Named moves (each a turn or a mirror), then the moves between two rows, first move first; the first pair answered
Q317:
[  2 -22 -18  37  19   4   3 -10  15]  ->  [  6 -13 -30  32  19  -2   7  -7  17]
[ -3 -18 -26 -24  -7 -25  47 -23  31]  ->  [-15 -47  19 -12  -3  -2  22 -37  31]
[  2   0   6  20   6   8 -17  10 -10]  ->  [  8  12 -12  16   5  -3  -7  17 -10]
Q561:
[ -1  -8 -26  38  -8 -15 -29  19 -40]  ->  [ -6  22 -34 -30 -33 -20   7  15 -30]
[18  4  5  1 14 11 -5 21 10]  ->  [ 18   8   4 -10   9  11   1  19  11]
[ 31  31 -27 -21  15   5   5  24   6]  ->  [ 32  13 -23  18  28   8 -16  27   1]
Q189:
[-16 -20  27   0  15  17   4  16  11]  ->  [-2  5 11 -3 16 19  1 39  8]
[ 11  30 -11 -50 -32   4   6   7  -9]  ->  [ -9  -9  16 -46 -35   1  11 -27  -2]
[-18   2 -12 -13 -13  -3  19 -27  -4]  ->  [ -9  23 -25 -16 -10  -3  18  -8  -4]
Q973:
[-23  20  -4  35  -9 -38  -1 -13 -43]  ->  [-23  29 -11  13 -16 -43  14 -19 -37]
[ 12  -4   8   8  10  14 -30  18   9]  ->  [ 15   2  -9  16  11   4 -26  22   5]
[ 16 -18   1 -14  28  17   5   8  44]  ->  [ 18 -20   3  -3  33  17  -2  11  40]
Now pairs of rows:
Each pair is 2 to 3 moves apart.
[  7  23 -18   1   8 -48  11   5 -15]  ->  [  5  21 -17  -9   5 -50  16   1 -11] : Q561, Q973
[ -3  29 -48  21   5 -33   8  21  -7]  ->  [-21  33 -15 -41 -20 -24  28  -1  -1] : Q317, Q973, Q561
[  0  17  17  36  10  19 -35  35 -31]  ->  [  7  42 -30  23   2 -14  -2  37 -32] : Q973, Q973, Q561
[-47 -14  48 -14 -31 -28  19 -66 -30]  ->  [-39  11  27 -48 -40 -33  40 -58 -21] : Q317, Q973, Q317
[ 19  -4 -26 -29   6  33  30  29   3]  ->  [ 16 -35  -8  23  22  40   3  26  -5] : Q561, Q973, Q317
[ -6 -32   2  33  -4  -8   2 -22 -10]  ->  [ 16  27 -33  -6 -12  -8  14  16 -11] : Q189, Q561
[ 14  12   7  30  23   6 -18  28  -9]  ->  [ -7 -26  29  29  18  -2  -9 -11  -2] : Q317, Q189
[  5  36 -20   0  -6  -3  -6  29 -21]  ->  [-11  -5  27  24   2  15 -31   7 -21] : Q561, Q317, Q189
[  9  30 -25  -8 -11 -24  10  19 -14]  ->  [-12  -9  43 -17 -12  13 -10  -7  -4] : Q973, Q317
[  9   3 -26  21  23 -19  -9  14  -9]  ->  [-11 -23  31   2  17  10 -22  -9  -3] : Q561, Q317
[ 11  27  -8  -4  -4  26 -41  58  -5]  ->  [-14 -33  21  46   6  13 -51  14 -11] : Q317, Q189, Q973
[ -4 -25  51  -4  -6  43 -30  -1  11]  ->  [ 14  -4  19  37   6  30 -47  31  -7] : Q973, Q189
[-12  -3  11 -15  -1  -8   2 -23 -26]  ->  [ -2  16  -8 -18  -3 -14   6  -9 -29] : Q317, Q189
[ 18 -10 -44   9  36   6 -23  -1   5]  ->  [  3 -12 -33 -39  16  -1   9 -32  18] : Q189, Q561
[  1   2  31 -13  18  25 -24  22  -9]  ->  [ -8  -2  38 -29  11  23 -11   7  -3] : Q561, Q189
[-10  23  14 -31  12  36   1   6  -4]  ->  [ -2  14   1  24  29  28 -19  17 -17] : Q561, Q973
[-12  15  47  12 -10  20 -32   1 -44]  ->  [-19  22  49 -23 -23  16 -12 -11 -37] : Q189, Q561, Q189
[ 16  15 -20 -44  12  16  10  20  27]  ->  [ 21  18 -38 -26  15   2  12  25  22] : Q561, Q973, Q561
[  1   4  57 -52  -2  49 -18   7  21]  ->  [ 24  -7   8  52  33  30 -50  38   0] : Q317, Q561
[  1 -37  31 -50  10  20  13 -22  49]  ->  [ 33  -5  -6  31  41  25 -39  47  16] : Q973, Q973, Q189
[-19  15   1 -48 -28  -1  12  -4 -13]  ->  [-20   6  24 -45 -23  19  -5   1 -11] : Q973, Q317, Q973
[ 11  41 -53  -8  -6 -36  18  12   0]  ->  [-13 -23 -27  40   1 -46  11 -31   1] : Q561, Q189, Q973
[ -1 -45  -7 -18   9   7  32 -17  55]  ->  [ 11 -35 -39  -1  13 -10  34  -3  49] : Q561, Q317
[ -6 -35   3 -20 -13  10   2 -35  45]  ->  [ 18 -10   4  11   7  39 -40  14  32] : Q561, Q189, Q317
[ 16 -26 -38  52  17 -11 -14  14   9]  ->  [  9  -6 -56  -9  -7 -34  32  -2  21] : Q189, Q973, Q561
[ 16  24 -22 -15  -3 -25  26  -9  -2]  ->  [ 24   1  -4  37  20  -2 -17   8  -9] : Q973, Q561, Q189
[ 26  39 -40  61  11 -12 -29  39 -36]  ->  [ 26  48 -61  37   1 -28  -4  32 -29] : Q973, Q561
[ 15   4  15  30   8  37 -39  33  -1]  ->  [ -9 -42  27  44   3  14 -21 -18   3] : Q973, Q189
[ 16  25 -12   7   9 -12  16  38   3]  ->  [13 -1 10 36 19  0 -5 32  4] : Q973, Q561, Q317
[-18   4  25 -52 -10  11  19 -67 -15]  ->  [  7  50 -20 -63  -9  -1  27 -34 -18] : Q317, Q189
[  6  47 -20 -44 -18  -7  19  13 -12]  ->  [-11 -30  39  34  10  20 -34 -10 -13] : Q973, Q189, Q561
[  9  21 -10 -24 -13   8   9  28  20]  ->  [  3 -21  -7  42   4  -4 -12  13  11] : Q561, Q189, Q973
[ 17 -15   5  -8  23  32  -2  10  53]  ->  [ 14 -28   0   8  28  19   1   0  52] : Q317, Q561, Q189
[ -7 -28  20  45  19  14 -34   0  -9]  ->  [ 13  28 -52   9   4 -24  10  20  -8] : Q317, Q561
